In the rows, 128 means zero.
A single turn carries every row of the set below to another of its rows. Some are shown first; where does it send the rows asked next?
z_538: [120 127 144 138  89  96 106 111 146 118 130 105 131 128 129 120 120 135
 146 134 137 125 143 133 101]
z_738: [149 136 119 150  96 112 111 116 128 147 103 102 154 136 144  93 115 181
 116 141 115 128 115 118 134]
z_403: [122  98 103 129  98 179 136 137 135 151  62 100 146 132 131 134 133 125
 104 131 128 147 145 140 132]
z_414: [151 100 119 125 162 155 116 125 133 136  70 106 125 128 137  95 124 139
  98 143 138 143 138 156  94]
z_640: [125 137 137 131 140 116 123 135 128 180  97 119 132 139 113 149 145 127
  92 150 127 153 171 105 166]
z_148: [141 137 111 153 114 112 128 103 128 151 103  97 125 147 157 132 103 172
 133 142 127 126 140 132 139]
z_920: [140  98 179 117 118 112  92 125 120 155  59 120 114 147 107 146 156 133
 119 139 134 119 143 120 136]
z_99: [150 133 133  95  97 148  86 154 121 128  93 110 149  99 126 118 148 135
 107 163 138 129 172 133 139]
z_208: [159 125 167 121 109 124  94 131  99 182  78 106 141 137 120 129 169 122
  94 156 110 131 146 115 122]
z_879: [121 115 135 151 159 132 141 146 124 151 105 126 149 119 128 156 136 114
 106  98 142 110 131 143 140]
z_384: [136 122 128 130 109 137  94 100 112 135 140 138 115 142 144 120 112 135
 134 127 125 148  98 107 121]
z_767: [144 124 147  96 120 121  93 137 108 165  94 108 118 137 129 157 150 127
  82 160 151 141 133 124  93]
z_392: [155 149 148 105 129 119 100 157 123 144  74 120 113 109 139 122 172 144
  90 151 137 115 121 120 104]
z_101: [125 133 129 146 107 121 102  98 120 145 132 140 117 130 154 108 136 131
 125 134  96 157 112  96 127]
z_183: [120 121 131 139  97 106 104 125 132 119 132 110 124 117 128 122 111 137
 155 130 131 128 141 160 111]
z_759: [140 144 171  84 139 131 112 137  98 153  74 131 132 121 144 140 150 152
 123 132 154 122 126 126 129]
z_85: [134 109 114 125 136 158 156 111 162 163  68 109 160  99 141 125 133 124
 102 132 149 134 135 106 129]
z_421: [131 102 155 135 119 165 161 128 144 146 100 117 140  95  93 107 136 108
 112 143 132 129 146 136 132]
z_648: [121  80 124 114 137 175 126 131 142 135 104 106 126 103 132 113 139 110
  80 139 113 119 125 100 133]
z_952: [147 148 152 118 142 134 110 136 145 160  83  98 136 132 122 144 150 108
 135 119 137 111 160  93 164]
z_258: [121 127 166 112 133 105  96 143 123 174  60 141 136 113 118 132 168 134
 117 119 129 145 115 118 135]
z_462: [131 111 150 166 132 141 156 116 141 162  70 118 101 112 112 124 138 128
  97 141 131 141 127 147 156]
z_329: [150 124 117 146 104 120 104 113 137 158  98  86 142 115 138  88 109 170
 128 139 112 129 105 129 143]
z_978: [140 125 136 120 106 132 103 127 143 143  91 135  99 112 112 134 152 121
  95 179 138 160 174 117 140]
z_201: [128 149 140 150  95 101 108 131 152 131 127  98 131 123 125 107 133 125
 145 114 121 120 114 125 106]
z_933: [123  88 111 139 141 161 141 140 130 126  93 159 136 126 131 141 142 118
 102 121 122 120 151 118 140]
z_489: [108  83 141 117 130 138 106 133 124 141 112  86 153  94 136 114 138 118
  75 145 113 131 147 146 117]
z_672: [131 137 131 141 105 116 125 103 129 147 104  89 131 156 152 119 104 177
 127 134 126 122 121 113 146]
z_301: [132 141 135 154 119  96 113 118 155 148 136  88 125 109 128 108 128 116
 142 124 112 116 123 123 110]
z_911: [168 118 126 130 150 166 114 109 134 145  79 122 149  95 159 125 145 102
 119 114 149 113 118 116 119]
z_910: [134 127 120 148 108 120 104  95 121 148 137 142 117  96 156 111 129 133
 123 145 102 147 114 109 140]
z_601: [138 125 127  82 148 151  84 161 122 152  97 109 149 116 113 109 123 148
 103 141 148 152 126 125 142]
z_391: [125 119 129 121 152 170 155 143 137 132  91 108 137 133 127 109 136 107
 122 128 125 130 166 141  98]
z_766: [149 136 131 105 157 150  85 150 151 145  72 120 108 133 111 115 144 113
 133 118 145 143 124 108 136]
z_325: [124 101 138 137  89 168 116 107 113 141  75 112 120 110 156 141 152 104
 107 139 112 136 159 146 146]
z_277: [137 115 114 134 124 139  86 102 111 142 131 122 109 145 156 127 108 128
 145 119 110 141 112 118 128]

z_910 turns into z_148
z_208 turns into z_920
Where do these go?
z_601 turns into z_99
z_911 turns into z_414
z_85 turns into z_391
z_201 turns into z_384

A single turn carries every row of the set below to another of its rows. Some are shown first; where does it send the rows asked next?
z_486: [102 158  79 126 177 133 142 109 148  94 153 125 184 155 114  87 121  97
 147 130 119 125  97 140 150 124  90 167]
z_820: [193 144 117 136 143 114 138 109 126 102 148 127 154 120 109 108 118 104
 162 161  98 125 150 139 136 125 105 120]
z_838: [ 75 109  66 128 129 115 142 111 131  92 109 133 149 106  77 121 133 105
 146 131  96 141 115 132 136 109  88 148]
z_166: [101 159  80 131 172 134 147 110 149  99 153 123 187 159 112  84 120 102
 146 128 121 127  98 137 149 123  88 169]
z_30: [190 144 115 126 152 114 133 107 125  97 149 129 149 115 110 109 120  95
 161 165  99 123 146 143 138 125 107 116]
z_510: [104 161  81 132 170 127 145 111 145  96 154 125 174 159 105  83 123 103
 145 124 123 127 108 136 150 125  90 174]
z_638: [114 114 139 150 170 141 206 114 153  95 110 132 185 115 125 158 107  80
 138 134  90 160 145 142 134 132  95 118]
z_54: [172 126 100 145 140 125 155 106 137  96 113 120 156 176 133 150 124  94
 151 163 133 149 108 136 136 113  99 150]
z_438: [172 126  98 139 142 122 153 107 136  92 113 121 148 176 130 149 127  92
 151 161 137 149 111 137 137 115  99 152]
z_339: [187 140 113 122 155 118 135 104 129  97 147 128 159 110 118 111 116  91
 161 169  94 124 138 147 139 122 106 108]
z_404: [115 122 137 140 174 127 200 114 144  84 108 139 154 111 111 159 117  71
 134 128 100 161 160 144 138 134 101 129]
z_322: [ 87 123 134 131 180 131 143 117 147  99 147 129 165  70 127 142 126  98
 147 124  85 131 168 139 143 112  97 147]
z_630: [ 90 126 134 138 176 126 143 119 143 101 146 129 156  75 120 141 129 104
 146 120  88 133 178 135 142 112  98 154]
z_221: [ 73 107  65 123 135 122 142 110 133  91 108 129 159 100  84 123 131  99
 147 135  92 142 106 135 137 108  88 140]
z_467: [118 123 140 152 165 124 207 118 142  89 108 139 154 120 105 157 117  83
 135 122 102 162 168 138 137 134 100 137]
z_943: [102 162  79 123 178 130 142 109 146  91 153 126 176 154 110  87 124  94
 145 129 123 126 101 142 152 125  92 169]
z_28: [169 127  97 130 149 127 149 104 138  87 111 122 150 169 135 152 125  80
 152 168 133 149 102 144 139 114 102 144]
z_244: [169 124  98 141 141 128 154 106 140  96 113 118 162 175 138 149 123  91
 151 168 130 148 103 140 136 112  97 145]
z_370: [ 86 118 134 138 176 138 145 117 151 105 145 125 179  70 134 140 122 105
 149 128  81 131 162 137 142 110  95 142]
z_60: [ 78 105  71 146 119 121 150 112 133 105 112 126 168 113  82 119 126 123
 149 130  91 141 113 126 132 108  85 147]
z_415: [189 139 114 126 153 123 136 106 132 101 148 125 169 114 122 108 113  97
 164 172  91 122 133 145 137 122 105 104]
z_334: [ 79 109  69 140 121 116 147 114 129  97 109 128 153 110  74 119 132 117
 146 126  96 142 119 125 133 110  87 152]
z_869: [ 93 122 140 154 164 132 150 120 148 114 148 123 175  82 125 136 122 119
 150 121  82 131 174 129 139 111  92 154]
z_788: [170 127  96 133 146 121 150 106 135  89 111 122 145 171 131 152 128  83
 149 163 136 149 109 141 139 113 100 151]
z_31: [119 121 143 163 158 127 210 118 144  97 109 135 167 124 110 155 112  93
 138 124  98 160 166 134 133 134  97 135]
z_37: [ 90 119 136 148 169 138 148 119 149 115 147 122 183  77 133 137 121 115
 150 125  80 129 165 132 139 110  93 147]
z_604: [ 92 125 137 148 166 127 146 120 143 110 147 125 161  79 119 139 127 114
 147 115  87 133 182 130 140 111  95 157]
z_558: [103 162  78 127 174 127 143 110 144  91 152 126 172 158 106  86 125  98
 145 125 125 128 106 139 151 125  91 173]
z_436: [193 142 118 140 142 118 141 108 128 108 150 125 166 122 113 105 114 109
 163 164  95 124 143 138 134 122 103 116]
z_317: [112 117 136 139 177 135 202 112 149  87 108 137 171 109 121 160 112  69
 136 133  95 160 149 145 136 132 100 120]
z_721: [ 75 103  69 141 122 127 149 111 137 103 110 127 177 109  88 120 125 117
 150 136  86 140 103 129 133 106  84 139]
z_367: [169 123  98 134 146 129 151 106 139  91 113 121 159 170 138 153 123  85
 151 170 131 149  98 142 139 112 100 142]
z_292: [191 139 117 135 146 122 139 105 132 109 149 123 173 117 120 105 112 105
 165 169  92 122 137 140 135 123 101 110]
z_528: [ 72 103  67 130 132 128 144 110 137  97 108 127 172 104  90 123 126 105
 149 138  87 140  98 134 134 105  85 136]
z_246: [118 117 141 161 160 135 211 116 149 101 109 131 183 122 121 155 108  93
 138 129  93 159 153 135 133 131  96 127]
z_50: [103 159  82 135 170 132 145 110 147 100 154 122 182 159 109  85 121 105
 146 126 121 127 104 136 148 124  89 172]

z_486 turns into z_166
z_30 turns into z_339
Where do these go?
z_604 turns into z_630
z_60 turns into z_334
z_246 turns into z_31
z_244 turns into z_54

A single turn carries every row of the set below to another of its rows. Some are shown first; where does it send the rows asked next?
z_209: [124 141 145 113 125 145  78 129  89  71 128 125  99 137 155]
z_722: [156  97 125 170 116 138  75  97 114  92 121 144 122 148 153]
z_79: [147 145 127 117  91  84  93  89 122 100 116 148 118 143 154]
z_499: [125 136 136 125 133 131 115 129 130 124 143 116 116 183 165]
z_45: [146  96 129 129 152 107  82  86 150  98 107 129 111 163 166]
z_819: [140 140 127 141 120  90  97  82 106 123 114 169 119 130 164]
z_524: [117 135 166  92 105 130  75 124 139 106 130 126  91 173 164]
z_169: [111 130 176 109 142 143  68 102 117 131 112 165  78 158 166]
z_551: [159 143 132 126 114 162  94 115 116 111 109 143  76 175 115]
z_708: [113 136 185 114 137 142  69 113 108 120 112 159  75 157 163]
z_473: [124 137 112 107 117 135 103 127 151 110 126 143  90 139 111]
z_66: [144 150 126 145 113  88  82  66 122  98 103 151  84 145 159]
z_929: [133 142 137 105 165 141  78 102 102  82  99 136  76 142 144]
z_456: [ 99 135 140 149 137 136  96 133 104 103 148 138 104 128 162]
z_206: [132 144 125 156 149 143  99 100 139 122 122 126  66 184 150]
z_365: [134 144 131 146 144 140 110 110 143 123 116 131  61 184 135]
z_200: [137  92 140 166 121 133  64  90 128 111 117 170 104 136 152]
z_723: [133  89 146 128 105 120  59  97 152 107 115 166 107 136 149]
z_587: [142 129 145 121 125 169  89 116  94 140 119 169 110 157 138]
z_376: [141  88 137 111 128 108  82  99 154 113 112 148 130 148 155]
z_878: [136 133 116 102 167 140 109 113 120 117 106 150 100 139 123]
z_922: [153 142 129 133 103 171  82 111 123 108 117 143  74 174 124]
z_892: [114 135 172 106 106 126  85 136 130 107 135 128  90 169 161]
z_980: [145 131 156 120 134 164  93 117  85 131 109 165 101 160 138]
z_42: [145 141 119 141 126  86 106  79 112 120 112 152 120 144 163]
z_34: [133 146 138 131 112  81  77  73 128 107 104 160  88 138 162]
z_7: [ 96 141 130 144 129 127  91 123 148 108 135 145  65 131 139]
z_264: [160 103 122 148 125 124  73  90 133  75 109 120 107 164 159]
z_579: [157 145 122 132  85  99  86  87 109  99 113 155 112 137 147]
z_657: [119 134 143 133 133 127 120 138 138 131 140 123 105 180 153]

z_922 turns into z_206
z_579 turns into z_66
z_45 turns into z_376
Where do these go?
z_878 turns into z_473
z_551 turns into z_365

